One turning vector, and how many steps it has turned:
The counts run from 0 to 263.
[-24  61 -33   4  20 -18   5  -9 -18  -7  13  -4  17 -17  28  23  -3  18
   3  52  19   1 -28  15  11   2 -14 -33 -13  18  28   5 -11  -4 -16  -7
  12  -4  26   9  10   6  14 -13   1 -15  25   2 -13   1 -14 -13   5 -42
 -19 -14  -7  -6  -6 -17  24  -9]
223
[-25  21  -6 -16   1 -18  -7  -1   6 -36  19  -6  -6 -24  24  11  16  -3
  34  14  -7  -4 -25   3  -7 -18 -23  -9 -17   6   3  16  16 -21 -29   6
   3   0  19   8   2   6  11 -10   4 -47  24  20   1  23 -14 -21   1 -12
 -33 -10 -32  24  16 -33  40 -11]
201
[-26  23  -6  23   7  13 -21 -11 -10  -8   6 -10  -4 -27  16  12   0   7
  -3  23  -1 -11 -35   1  23 -13 -31 -34 -11   3 -12  31  -8 -13 -15   9
  19  17  24   2  -6  -2   5 -11 -20 -30  14  13 -16 -18 -26  -2  -1 -26
 -23  16 -22   7   8 -31  28 -18]
210
[ -3   8  -8  31  -3   6 -32   8 -25   8 -19  -2  32  16  22  24 -12  23
  17  11  11   0 -31  10  32 -24   2  20  48   3  -5  -1   6   8  15 -13
  47 -32  -6 -17   6  41 -34  -8  14 -17  15  31 -21   7  -9   0  10   0
   3  12 -12  -2   0 -11 -23  14]
129
[-55  -9  -9  10  11 -22  -1 -20 -38 -20  32  -5 -19  -6   0   0  13   2
   6  25  -9  11 -30 -10  14  -6 -14 -12  -1  -6  28  43  20   9  -8  -2
   7   2  18  -5   1  12   4  -2   3  27   3  15 -10   8 -25 -33  15 -31
  -6   4 -25   3   3 -36   4   2]
4
[ -5 -10  -5  -3 -14 -15   0 -39  12 -10  24  -6 -10  -8  14  31   0  -1
 -10 -15  14  -5 -30 -25 -16  17 -13   4 -47 -12 -27  23   4  35  -3 -26
  26 -10  30   5 -12  11  -9  13  29  -4  -7 -14 -18 -10   4 -23 -31   0
  -6  15 -17  15  28 -33  10  19]
36
[  4   1   0 -16   9 -32 -20   1 -14   1 -15  14  20  -6  -8  41  -3   6
  15   5  -9  18 -37  -5  25 -35   9  34  11   7  -6  28 -11   3   1  12
  28 -37   8 -22 -16  40 -23 -12  30 -28 -11  -2   4   6   1 -12  10  34
  -2  17 -16 -15  28 -23   2  27]
114
[  6  10 -22   2   9   0  -5  -9  11   3 -12  -8   2  14  16  40   1  -8
  -7  49   3   5 -17  18  -6  -2  18  12 -18   1  -6  16 -12  18   6   1
  52 -12   9   1  23  29 -17 -15  38 -14 -17 -29  -3  -5  14 -15 -27   5
   9  27  -1   4  16 -50 -11  15]
253
[ -7  18 -30  29  -9  -4  -8 -20  -4  10 -21   8   2   6   2  20  20   6
   7  38  -8 -25  -7   1  31 -16 -24 -39 -37   9  13  22 -30   2  21  24
   9  -9 -12   7  -8  -1 -20 -15  11   4  -5  20  24   6  -2  30   1 -25
 -12  21 -19  17  14  -1  -8   1]
79
[-14  -5 -34  17  20  -3   6  -9  -8   2   6 -30  22   0   1  29   5   6
  -6  16   7  -6 -13   0 -18  27 -12  -1 -27   4  15  31 -10   8  -3 -21
  16 -36  24   7   3   9 -42  -5  10  -3 -33 -10 -11 -12  -5 -33 -26   9
   6  28  -8 -10  31 -29  -4  12]
251
[-43   6 -11  22  14   4   3 -25 -18  -5   1 -22  -1  -9  12  12 -19   6
 -15  34  14  -8 -33 -13  12  -1 -23   3   4  -3   1   3 -14  22  -8 -20
  17   6  22  10  15  27 -10   3  27  35  14 -11  -5 -26  10 -29 -20 -25
   3  13   5  12 -11 -35   4   4]
18
[ -9   8  -9   7   5   9   0   0  -4 -19  -3 -27   7 -17  57 -16  -9   4
  28  17  -2 -27 -13 -10 -19 -14 -32   6   5  21  -6  -5 -11  -5 -14 -17
  -8  -7  22  13  -2   8 -16 -10  26 -12  34  19  -4   9 -22 -18 -18  -5
 -12  -4 -25  26  24 -19  39 -21]
186
[-14  -5 -14  10 -16  11 -11 -33  17 -24  -8 -16 -13  10  21  20  -3   3
 -12  26  18 -18 -19   8  -7 -10 -12  -3 -25 -13 -35  -2 -10  30  10 -26
  35  -9   9   6  12  23  -4  -8  29  -6  12 -12  -9  -3  23  -9 -44   2
  -2  14   9  24  20 -56  -8  -4]
39
[  2  12   6   2  -3  15  -9   4   2 -17  -7   8  -8 -27  61 -16  -8 -10
  22  23  13 -20 -25  -3  -9 -24 -27  19  16  11 -22  -8  -9   4 -17  -3
  30   8  23   8   4  16  11  -2  36 -27  41  13  -8  19  -1 -12 -22  -4
  -9  -3 -29  31  13 -20  42 -14]
187
[-25  18 -20  14  19   7   2 -15 -23   0   7 -31  17  11  44  12  -3   1
  -6  18  23  -3 -22 -11 -25  10  -7  -3 -11   4  13 -11   0  36  -8 -47
  10 -14  20  16  13   6 -12  13  36  11  24  16 -24   4   5  -9 -29 -11
  -8  -1  -7  21   0 -42   9 -11]
30
[ -9   9 -18  45 -25  -1 -15  -8  -5  29  37  14  -5  14  24  -5 -18  31
   8 -20   2 -17 -16  -9  -6  -1   5   1  28   9   9  22  28 -10   3  -8
  24  -9  22  -5 -13   9 -31  -8  10  -6  -9  14   0   9 -28  -8  -8 -43
   4   4 -31  10   1  -1 -14  29]
148
[-39  26 -19  14  31 -10 -16 -20 -17 -30   5 -13  15 -11  14  16  21  10
  13  47  15   9 -14  16  32  -4 -12 -52 -23  14  15   6 -10  -6   6   6
  16  -7   9   4  21  12   3  -9  -2  10  20  19 -18  -2 -18  -2  15 -20
 -28   2 -16  14  -5 -19  17 -22]
219
[ -2  14 -27   1  21 -11  14 -12 -32  21 -12 -11  26   5  31  19  17  -8
  23  10   2  -3 -19  11 -20  24   9   3 -31 -14  12  37  10  15  -5 -11
  35 -40   7 -17   2  10 -28   7  12 -24 -18  16 -23   8 -13  -1  -8   6
  -5  21 -36  -2  26 -28   3  22]
263
[-21   8  17  -2   8 -23   9 -19   5  -7  -2 -14  -9  19  21  20  10 -18
  10  -7  15  -8  -8  -4 -21   6 -16 -20 -54  -1   7  -2  14  40   4 -21
  26 -27  10  -1  -3  -7   5  20  33 -11   8  11 -13   8   9  -5 -33  -1
 -16   2 -11  40  19 -48  15  17]
44
[-32   0  -4  20  -8 -29 -20  11 -11  -2   1  13 -17  15   6  -1  -6   1
  19  -2 -18  15 -19  -2  17 -24   9   7  21  -1  28   8  51   7  -3   4
  43 -14   1 -27   2   6  -7   8  30  -7  -6  23  -5  43  -5 -18  -4 -20
  -8   7 -23  11 -20 -24  -8  30]
143
[ -9   9 -17  24  -5  24 -10   3 -17  28  25  17   3   5  44 -19  -8  22
 -13   3  -7 -12 -11 -35 -28 -13 -19  14  19  13   2   3   8  28  -9 -10
   9   1  16  16 -21   9 -35   2  25  -4  10  13   4  33   2  10 -12 -19
  -3   8 -56  35  -5  -7  21  -7]
169
[ -3 -12  16  27  11 -29  -9  10 -28 -12   0  -3  26  -7   0  39  -4  22
  42  35   7   1 -16   0  18  -7  17  17   0  23  19   5 -33  19   4   6
  13 -34  -7 -16  -2  10 -23 -19  39  -2  12  11  26  11 -19  10 -26  -2
  -8  10  26  -2  20 -14  -5  19]
105
[-38   6   6  36  17 -10  -8   9 -35  -1 -18 -27  25  14  -5  27 -10   3
  27  13  -9  -8 -22  19   9 -12 -16  13  24  16  28   1   9   6   5  -2
   5 -43  -6 -29  -3  11 -39  -8   4 -21   5  17  16   9 -23 -24  -7 -10
 -10  12  19  -6  17 -21 -11   9]
120
[ 15  31 -56  36 -19  19  -5 -21  12  11 -16  -7  -5   1  35  18   5  -4
   1  33   1 -16  -4   0  27  -7 -15 -39 -20   4  -4  21 -22 -29  17  13
  18 -11   4  12  -3  -6 -17 -27  27 -26   2  22  13   0  10   5  -8 -29
 -10  25  -4   4  15  -6  11   4]
75
[-31  10 -23  28   7  13 -10 -20 -23   4  32 -23  -7  -2  18  14 -12  14
 -39  38  10 -15 -39 -19   1  -2 -11  -8  17  -8  -4  22  -1  18  -2 -22
  21  11  29   4  -5  28 -15  -4  13  19  -5   1   5 -12  -6 -15 -37 -35
 -11  27  -4  11  -7 -42  -2  -9]
17
[-26 -18 -12  21  -3  14  -3 -22 -11  -3  22   2  12 -15   9  21  -7  20
  -8  38  35  -2 -35 -32  23  11 -17 -10   5   4 -13   2  -8  35   0 -27
  23  12  40  29  18  17 -16 -16  31  31  17   0  -6  -2  -5 -23 -22 -26
   5  -7 -16  10  -3 -19  -8   5]
14
[-29  20 -13  -3   8  14 -32  -4  -9 -24  13 -11   7  -8  26 -12   4   5
  -1  23  -4 -11 -15 -10  -3 -32 -43 -18   8  17  -2  13 -17   0 -13   3
   0 -10   9  10  -8  29 -12 -14  -2 -20  28  13  -9  22  -6  -7   0   7
 -19   0 -26  34  35 -35  36 -33]
194
[-16  22 -35  -6  26 -26  -3 -19 -12   3  11   1  15 -36  17  29  15  25
   4  11  10  18 -37 -21  11  16  -7 -23 -35   3  16  41  -7  -6 -15  -8
  13  -4  36   4  -2  -6  11 -11   2   0 -18   1 -29 -10 -25  -6   3 -19
 -16  -3 -35 -24  12  -4  28 -13]
226
[-28   8   2  20   4  -2  11 -27  13 -11 -16  -5  -1  12  23  21  13  -5
   6  11  21 -26 -16   3  -2  -5 -28  -8 -48  -3 -18 -19  -3  47  12  -9
  30 -17   5   3  12   2  -9  11  21  -7  15  -4 -11 -14   7  11 -31  -3
 -20   9  -4  43  17 -43 -10   3]
43
[-13  18   9  24 -13 -14 -10  -4  -6  20  37  38   0  16  22  -1 -21   6
   6 -16   4   6 -19 -21   3 -12   7   0  19  11  18   5  35  15   6  -2
  40 -19  16 -13 -11   0 -18   5  30  -1   1  16 -14  15 -13 -17   1 -34
  16  -5 -47  12  -8   4  -2  45]
147
[ -3  -2  -8  21  -5 -11 -21  -3 -19  15   2  13  21   0  -9  43   3  24
  12  11 -16  -7 -33  -6  21 -28   5  22  15  -8  -9  30  -1 -11   7  11
  22 -31   1 -21 -30  31 -43 -14   1 -25 -23   7  20  14 -13   1   5  24
 -17  43 -15  -6  25 -18 -13   7]
115
[-16  27   8   9  10  -5 -15 -10 -11 -27  15   6   1 -10   9  26  14  -2
   1  45  26  17 -25  13  29 -14   5 -46 -24  25   9  -2  -8  18   2  21
  32  -1  28   3  21   7  14   3  22   1  20   0 -23  -9 -13   9  -2 -36
 -12  -2 -22  19 -16 -22  23 -10]
220
[-11  27 -14   8 -22   5 -16  -9 -13 -22   1  -5   0 -13  36  13  10  19
  18  39  -1 -15 -26  12   0 -20 -27 -12 -19  -8 -15   7  -2 -20  -9   6
   2  11  21  16  -6  14   6 -16 -13 -34  28  30  -4  11 -21  -7   8 -17
 -28 -13 -25  26  18 -26  18 -32]
202
[-22  17 -12  15 -13 -16   2 -28  12  -8 -15  -8  -7   5  38  13   6   6
  21  15  21 -33 -27  13  -8  19 -18   4 -42  -7 -16   5 -13  29  -6 -24
  25 -17  -5   8  16   9   9  12  22  -7  23  15 -18 -12  -7  -5 -34  -9
  -8 -12   7  26  42 -27   0  10]
47
[-32   6 -24  12  30 -11 -10   0 -17   1 -10 -17  34  -5  21  36  -4  10
   4  41  19   3 -13   4  -5  24  -5 -15 -24  23  31   5 -22  34 -20 -22
  22 -20  10  12  19   2 -18   0  27   5  -3  -1 -13   7  15  -6 -30 -15
  -1  -4   6  -3  -2 -28   3   4]
244
[-13  32 -25   4   3   3   4 -32  13  -3  -7 -10  -1  25  26   7   7 -12
  -1   5  22 -21 -15   4   0  -5 -47 -41 -44  11  -4  10 -27   9  16   2
  19 -37   0  10  10   9  -3   6  20 -20  13  20 -11   4   8 -19   1  -2
  -7  -9  -2  29  39 -22   8  14]
59
[-11   7   8  21  -6 -19  14 -12  -8   8 -17  -5  19  11  28  14   0  -3
  27  34  23 -18 -12  33  -6  16   3  26 -24  -6   7  18 -13  36   6 -11
  47 -26  -8 -14  20  24 -12   4  23 -20   1 -10 -13 -14  -6   5 -37  -1
  16   0   4   8  23 -47 -22  27]
261
[ 30  35 -12  13  28   1   6 -11 -14   7 -12  -4  22   5  21  20   1  -6
   6  36   6  -9 -17  -1  24 -11  -5 -21   4  36  25   4 -48  -1  30  30
  16 -36   5  -1 -11  21 -38  -7  38   0  -1   6  24   4  -1  -1  -6  -1
   7  23  -1   5  12 -10  18   5]
96
[-40 -20 -42  48  -4   6  -6  -4  -2   1 -11  -1   4  13  16 -10  -9  19
   1  -2  -3  -1  -9 -14  17 -14 -28  -6  22   9  11   2  23   5  15 -17
  28 -10  17   4   0  10 -49  -3  26  33  -1  17  -5  16  -7 -37   6 -15
   9  14 -40  12  -8  17  -1   4]
153
[-20 -10  14  12  24  -8 -17   2 -22 -20 -10  -4  30  13  -5  50   0   6
  19   9   6  14 -21  -3  32 -30 -12  -5  16  35  15  -8  -3  16  12   7
  25 -55  -5 -15   3  23 -40 -18  33  -3   3  12   3   9 -13 -18   8  36
   4   0  -2  -3  24 -12  -8  18]
117
[-17 -22  -5  24  -8 -35 -30   3 -12   5  14  -1  13   1   3  31 -14  26
  31 -18 -13   5 -35  -2  19   7  19  18  27  -3   8  32  26  -8  -8 -18
  18 -37   3 -19  -8   0 -29 -22   9 -19 -11  23  -2  15 -24 -17 -14   2
  -9  -1  -6 -12  23 -18 -15  33]
127
[-25 -17   0  29 -14  17  11 -16  15 -22 -12  -6  -5  -4  34 -14 -14  15
   8  24  -6 -39 -14 -14 -12 -10 -37  17   5   4 -16   5 -14  17  -1   1
  23  -2  17  12  -7  21 -37   3  25  13  21 -10  10  -2 -12 -16 -22  -8
  21  28 -35  44  14  -4  20 -11]
174
[-10  10 -10  26   0  15  -4 -18  -3   0  17  -5 -19  -9  36 -24  -9  11
  -5  16 -12 -32 -15 -18 -26 -22 -20  17  18   3 -14  32   2   3  -1   6
  17   8  24   5 -22  26 -30   4  12   7   7   4   6  12 -21 -12  -8 -14
   7  30 -43  41  20 -22  24  -9]
173
[-36 -18 -12  27 -12  13  -6   5   7 -28 -10 -10  -2  -6  28  -6  -1  18
  21  21  -8 -24   2  -8 -16 -13 -35   2  -5  15  -7 -15  -1   6  -5  -2
   0  -2  21  19   6  11 -30 -13  28  -3  29 -10  22  24  -3 -21 -27 -10
  -1  -5 -18  51  14 -22   9 -28]
178
[-25  21  -8  30   5 -21  16 -18   5  -6  -3  -2  10  -8  -4  47   1  12
   5  48  24 -11  -9   8  10  11 -12 -21 -42  16  25   6 -21  15  -3   2
  34 -25  31  16  17  11 -19  -9  19   6  -6 -33   0 -19 -10 -20 -10 -32
   9  -2   4   8  -2 -24  -6   4]
236
[ -1  41 -32   7 -11   0  -9 -16  -1  18 -11  -1   5  15  40   3   9  -1
  15  24  15 -12  -2   7  19  -2  -7 -45 -40  11  21  -4 -13   1  12   1
  13 -17 -20  11   8  -7  -1  -5  18 -28  18  28  -6  22  12  18  -3 -30
 -22 -10 -13  22  30 -10   0   5]
67
[  0  21 -16  17  19 -27  18 -14 -11 -10 -24  -6   0  -2  28   3   8  -6
  43  56   3 -18  -3  17  31  -8 -10 -14 -20  16  27  20 -42   3  18  22
   6 -22 -15  -7  12   7   6   0  39  13  13  18  15   1 -11  -6  -5 -22
   2   4  10   0  14   4  25  13]
84
[-20  28 -30   7  32  -5  14 -11 -17  20 -15  -7  32  -8  23  21   2  13
  -2  29  18  -7 -17   6  -4  16 -20   1 -29  11  19  12 -21  26 -10 -16
  37 -23  18   3   8  19 -23  18  12  22 -11 -17 -24 -18  -3 -12 -10   7
  10   8 -15  -5  17 -11   7   1]
248
[  5  31 -46   4  12   9 -16 -23  -4  -4   7   4  26 -13  27  37  15  29
  -8  45  25   4 -28 -17  17   8  -2 -28 -14   9   3  17 -15  -5   0  -5
  21  -5  42  29   4  21  -8 -12  10   5  -4  -3 -30  -7 -19  -3  14 -26
 -12  -6 -32  -5   3   0  10 -24]
227
